50 stands for zero in the data rows.
Each pair is two rows. How far apart are they, by a hidden measure? 0 means very close, and 40 very far. Two or three weighted sums of its numbers give each row a place; it is the straight-line distance between the places.
45/52/51/51/44/56/47/52/47/48/51/49
45/35/43/51/60/53/61/35/63/44/67/34 9
45/53/50/46/42/55/46/55/47/46/50/54
55/66/50/50/40/47/32/68/40/48/36/61 10
43/50/47/47/44/55/46/55/53/42/53/51
50/67/48/63/50/52/33/61/40/63/41/60 11
47/52/48/48/41/58/44/55/48/43/50/53
46/39/43/46/61/45/64/45/65/44/67/35 6
49/48/46/53/45/58/47/48/53/45/55/45
46/46/50/49/45/55/50/47/51/45/53/47 5
46/51/56/46/47/41/48/50/47/44/40/61
55/52/56/57/59/31/56/38/45/61/37/56 11
46/49/49/52/42/60/45/51/49/45/50/51
49/60/61/50/44/47/50/51/43/51/39/56 2
52/62/59/45/49/37/48/50/40/53/41/61
55/67/43/50/32/75/28/74/36/57/50/54 21
49/53/55/59/43/51/40/51/48/49/44/59
51/62/67/58/53/37/37/48/34/63/27/72 16
44/38/48/44/52/54/60/43/58/43/60/41
48/55/60/50/45/44/46/49/41/54/36/60 8
58/63/67/54/50/41/50/40/27/65/25/72
43/43/49/48/55/49/60/46/62/45/57/42 18
50/52/66/57/66/21/53/47/44/66/31/66
58/73/59/55/38/62/39/64/38/64/37/57 20
48/35/35/51/58/48/61/44/65/43/68/34
43/40/50/42/57/40/62/42/57/46/53/49 13
46/47/50/46/44/50/49/50/54/43/51/50
53/56/64/40/50/37/47/53/41/49/33/69 10
54/52/52/56/51/50/44/51/51/51/49/48
45/51/50/49/43/52/48/53/49/46/51/51 12
46/49/48/53/40/60/44/50/49/45/51/48
51/57/46/51/48/45/43/62/47/50/48/56 15
43/49/54/45/48/47/50/43/46/47/49/49
43/41/45/45/54/50/57/48/61/41/60/43 15
54/44/51/55/51/52/52/45/53/50/47/54
46/47/52/50/46/52/52/47/52/44/51/49 5
54/73/69/50/53/39/45/47/34/66/30/62
54/43/52/49/47/60/51/52/53/44/55/47 18
47/53/59/45/45/48/51/47/41/48/40/60
44/42/48/47/53/54/60/45/60/44/59/41 10
51/49/55/54/44/47/44/49/50/45/41/58
53/57/57/55/53/43/51/37/40/57/46/52 18
49/51/51/50/41/55/43/56/48/43/49/54
47/47/56/51/48/45/50/43/47/48/45/54 13
47/45/51/44/44/55/49/49/48/46/50/51
51/49/57/44/44/50/47/53/48/45/44/59 11
55/62/62/37/60/19/47/58/40/59/34/70
48/31/35/55/68/54/70/32/68/52/73/24 24
44/37/46/46/59/50/60/43/59/44/63/38
45/27/35/49/79/41/73/31/71/56/75/30 10
46/51/57/45/44/52/50/46/44/47/45/55
59/48/58/52/52/41/47/48/49/53/42/56 15
44/46/51/46/47/53/50/49/51/45/50/50
47/38/42/49/60/47/60/48/63/44/63/38 9
61/58/50/56/38/69/37/52/36/55/42/54
45/41/46/46/52/48/60/43/60/41/57/46 21
53/44/52/52/49/58/46/50/51/51/51/54
55/51/53/57/40/62/39/47/46/48/51/48 15
43/37/45/52/60/48/60/41/64/48/63/37
40/41/39/54/62/45/58/41/67/47/62/38 15
60/55/53/50/39/65/42/62/36/52/46/53
52/47/55/52/49/53/47/46/49/53/43/57 15
47/50/46/55/43/61/42/53/50/49/53/47
48/48/55/52/43/53/44/49/49/48/44/52 8
64/55/47/55/31/77/34/60/28/56/52/51
43/43/46/47/52/48/57/47/59/42/58/44 34
46/54/69/56/55/30/51/39/36/65/37/63
48/48/54/46/44/52/46/52/48/48/47/57 13
51/27/35/56/76/44/82/30/74/50/81/21
47/64/60/42/45/44/44/54/37/52/33/70 32
65/66/39/56/34/64/29/73/36/51/51/50
50/50/46/49/42/63/45/56/48/48/53/48 14
62/48/47/57/45/67/41/49/49/55/48/49
47/55/48/56/39/62/40/55/47/48/50/49 21
54/53/53/52/39/52/40/48/41/57/39/61
52/54/53/46/41/51/41/58/46/47/46/59 17
52/54/61/51/49/43/49/41/38/55/42/56
62/45/48/48/45/64/45/55/41/51/50/46 27
49/51/58/44/46/49/50/44/42/48/44/54
55/61/57/58/38/64/34/50/35/54/34/67 14
55/57/65/48/48/31/45/45/28/55/23/73
55/55/48/57/46/65/42/51/41/63/52/53 26
43/40/41/51/58/53/60/41/62/49/65/36
48/51/56/48/46/48/48/56/48/51/44/62 14
59/48/48/51/42/65/44/55/44/52/52/44
59/62/55/62/46/49/32/51/38/55/36/65 30
48/52/49/47/44/55/47/52/49/47/52/52
47/58/55/50/41/51/43/53/44/48/41/60 7
46/49/50/51/45/56/49/48/51/46/52/49
46/51/56/48/42/57/47/49/47/48/46/56 5
49/44/54/46/46/53/51/45/51/46/49/51
44/45/45/46/57/54/62/48/60/52/60/39 11
52/71/64/55/58/30/54/51/43/64/34/58
47/33/34/56/64/49/61/42/69/43/68/30 13
55/65/58/60/54/41/45/35/31/66/41/57
42/39/43/46/57/51/59/47/59/43/64/38 18
42/42/36/46/66/46/66/55/66/49/66/38
52/62/60/52/45/51/46/59/47/49/34/60 13
59/53/57/62/38/58/27/56/43/57/39/58
60/58/59/59/56/37/52/60/54/57/36/51 19
45/40/41/46/64/42/60/51/66/43/60/41
40/39/39/45/66/35/65/54/72/44/67/36 8
53/50/55/54/47/49/48/44/47/50/45/58
57/38/46/46/82/38/73/48/80/54/62/34 26
49/31/53/41/69/36/76/27/66/52/58/43
42/37/45/49/55/49/60/45/60/44/62/39 14
49/29/36/50/63/50/64/40/70/46/74/32
59/61/49/51/35/61/35/62/27/59/44/56 16
57/58/55/48/39/55/37/56/31/52/44/53
56/63/47/49/37/64/33/70/39/49/48/55 23
46/51/48/47/44/55/48/53/49/45/52/51
45/50/56/42/46/47/51/50/45/47/45/53 13
52/53/43/52/48/54/45/49/45/51/51/48
47/32/54/46/68/36/70/28/62/47/55/47 3
59/56/57/53/45/56/38/61/35/53/36/62
59/75/47/49/29/63/37/65/30/49/46/57 27
48/51/52/48/43/51/46/56/52/46/50/54
57/25/24/61/70/59/70/39/74/47/94/03 33
61/42/47/46/42/69/39/58/43/49/51/49
44/42/42/44/57/50/60/45/61/45/63/40 37
44/54/53/47/46/45/50/46/45/45/47/55
52/51/36/56/44/62/40/62/43/50/58/38 21
53/52/52/54/42/57/42/49/47/47/47/51
44/55/55/46/51/46/51/45/41/51/47/53 17
59/63/50/49/44/59/50/52/48/60/49/43
48/45/51/46/46/53/48/50/49/43/49/51 9
55/61/57/53/44/58/49/55/45/52/47/47
49/52/63/46/48/41/49/41/43/52/37/63 23
47/64/62/46/54/34/52/53/49/51/35/59
48/42/45/52/54/57/60/44/63/45/64/33 24
45/41/50/47/58/49/62/47/62/46/57/40
50/61/61/44/54/30/48/50/44/54/39/59 7
48/46/52/54/47/53/48/47/50/49/51/47
46/50/54/45/41/58/47/51/46/45/47/54 8
48/46/52/46/45/57/50/45/50/45/51/50
50/58/56/46/47/46/47/45/37/53/41/57 11
48/40/45/48/79/35/71/52/76/52/65/27
62/49/49/62/54/54/37/52/51/57/42/57 8
46/51/51/45/44/53/45/53/49/44/45/59
44/53/57/48/48/47/53/49/50/48/46/51 8
52/70/55/56/35/62/42/57/34/57/41/53
48/49/45/50/45/52/49/55/53/42/52/52 11
59/56/44/56/48/45/33/76/55/52/50/49
50/51/49/56/46/64/41/52/48/50/43/60 27
53/53/45/52/42/52/45/63/48/52/49/54
56/68/44/50/43/49/35/64/36/56/45/57 9
58/58/52/48/46/46/45/61/43/56/53/53
48/52/59/50/48/46/49/40/42/51/45/55 20
49/30/39/48/64/45/70/37/66/46/71/26
56/64/61/54/39/57/30/66/32/50/39/63 28
48/49/48/48/48/53/48/53/49/48/52/47
61/55/45/67/36/68/32/54/39/54/45/48 14
48/53/57/46/54/38/54/44/48/47/42/53
52/55/64/43/44/43/49/43/35/49/35/65 10
57/45/51/59/43/58/44/45/49/49/51/48
59/57/50/49/40/58/36/66/45/44/45/56 18
49/43/23/49/72/46/58/53/72/46/80/23
49/51/50/49/46/52/47/53/49/44/49/50 10
51/61/62/52/49/45/48/33/34/62/40/57
49/51/49/48/45/53/46/52/48/46/53/49 19
49/46/43/52/44/64/50/51/48/52/54/48
45/51/54/46/49/44/51/49/49/45/47/53 9
47/50/52/43/43/52/49/52/48/47/49/55
57/61/54/54/38/61/41/62/48/49/44/51 21
54/66/55/61/45/56/43/60/43/65/42/46
45/40/40/48/56/51/57/50/64/42/66/39 14
50/54/47/49/47/48/43/62/48/54/47/57
50/50/54/53/45/53/47/46/49/50/48/55 17
60/66/47/58/39/73/39/70/46/61/51/42
47/60/57/48/49/48/53/46/48/53/44/54 31
50/45/48/47/44/56/51/50/53/46/55/49
50/51/48/56/46/52/44/52/48/52/47/51 7
51/45/37/54/60/50/70/41/69/56/65/28
47/51/52/47/42/51/47/50/48/44/46/55 4
65/55/47/60/32/75/29/54/35/60/49/53
47/49/49/50/45/54/46/50/47/46/50/48 24
41/36/42/50/69/47/66/40/69/52/64/38
51/47/55/59/46/46/41/48/48/53/40/61 11
53/57/67/48/48/41/50/37/40/56/33/66
47/47/57/41/48/46/53/44/44/51/44/56 13
49/52/48/56/49/60/44/43/45/54/53/49
48/53/59/44/46/45/49/50/45/46/40/60 11
44/39/41/49/57/45/59/50/62/43/64/39
50/55/51/50/39/58/40/60/46/46/47/56 9
48/50/63/40/54/42/53/47/45/52/41/61
57/58/43/47/52/36/42/74/47/60/44/64 22
49/49/46/46/43/57/48/58/54/50/54/53
51/49/48/48/49/52/47/52/50/49/54/43 14
58/69/52/60/29/79/34/71/37/65/40/53
48/49/50/54/50/56/45/50/51/49/50/49 17
52/50/46/49/48/50/48/55/52/44/50/53
58/57/52/61/35/61/39/45/38/57/44/51 24
49/51/48/53/40/58/42/56/45/45/48/50
48/35/45/41/82/27/75/30/58/55/64/33 24
48/51/53/53/42/53/45/50/46/45/46/55
49/50/50/50/48/54/49/50/45/49/51/43 15
49/52/57/50/41/59/45/48/44/48/44/58
50/51/50/51/49/59/46/52/40/53/52/44 12
46/49/51/50/43/55/47/47/50/46/51/51
47/52/45/45/41/59/45/56/50/47/49/53 15
46/36/50/47/71/30/69/35/60/48/61/39
57/61/53/55/44/53/51/55/48/54/48/44 18
51/79/43/57/39/61/17/87/35/50/39/66
54/49/51/60/46/46/45/48/47/48/47/51 39
51/57/57/51/41/57/47/53/47/47/41/55
50/31/36/56/74/39/66/38/77/45/69/26 4
51/70/54/53/42/44/32/72/36/53/33/73
46/37/52/42/59/44/66/37/58/46/55/46 35
48/47/54/46/43/54/48/50/45/43/48/53
63/67/51/55/39/48/32/71/33/48/38/63 19
46/41/34/47/67/42/63/50/68/49/65/40
45/34/35/53/64/64/65/36/68/47/75/27 22
55/57/48/49/37/58/40/62/44/46/49/54
53/60/53/53/53/32/40/79/49/58/44/62 29
59/64/53/51/45/45/31/67/40/54/37/65
47/48/58/49/53/41/51/40/48/53/44/53 22
58/52/47/65/58/42/36/52/51/60/45/51
44/39/52/40/73/22/69/42/63/49/50/52 24
56/47/44/59/51/54/51/36/49/55/56/42
49/52/54/49/43/58/49/53/51/48/46/51 22
51/56/53/53/49/51/50/56/51/50/47/52
46/54/58/48/46/53/52/46/48/48/45/51 14
47/50/50/57/44/58/44/50/47/49/52/47
47/50/53/55/41/51/45/52/47/49/45/54 6
58/46/51/55/53/49/42/43/51/51/47/50
48/41/47/44/66/33/67/38/59/47/53/50 28
51/54/51/58/37/65/37/55/44/48/49/51
44/46/50/47/48/51/51/51/50/45/50/50 19
44/41/43/47/55/48/54/54/63/44/62/41
48/49/58/49/49/42/51/45/49/46/44/55 10
49/51/50/57/48/48/44/45/49/44/50/51
43/53/56/48/45/49/45/48/45/48/44/58 15
50/57/51/50/40/51/44/52/46/46/46/54
40/25/29/65/69/54/69/37/71/51/76/20 6
60/52/52/60/47/50/42/53/45/57/48/48
48/50/53/50/49/46/47/53/54/44/50/52 19
45/43/46/40/71/25/68/41/64/50/62/45
51/55/47/60/37/65/40/58/46/50/48/48 20
44/51/55/45/48/45/50/49/47/46/45/56
46/28/32/57/73/42/67/39/69/51/73/32 7
46/50/54/49/47/53/51/52/52/47/49/50
47/41/49/38/80/10/73/35/65/56/62/38 17
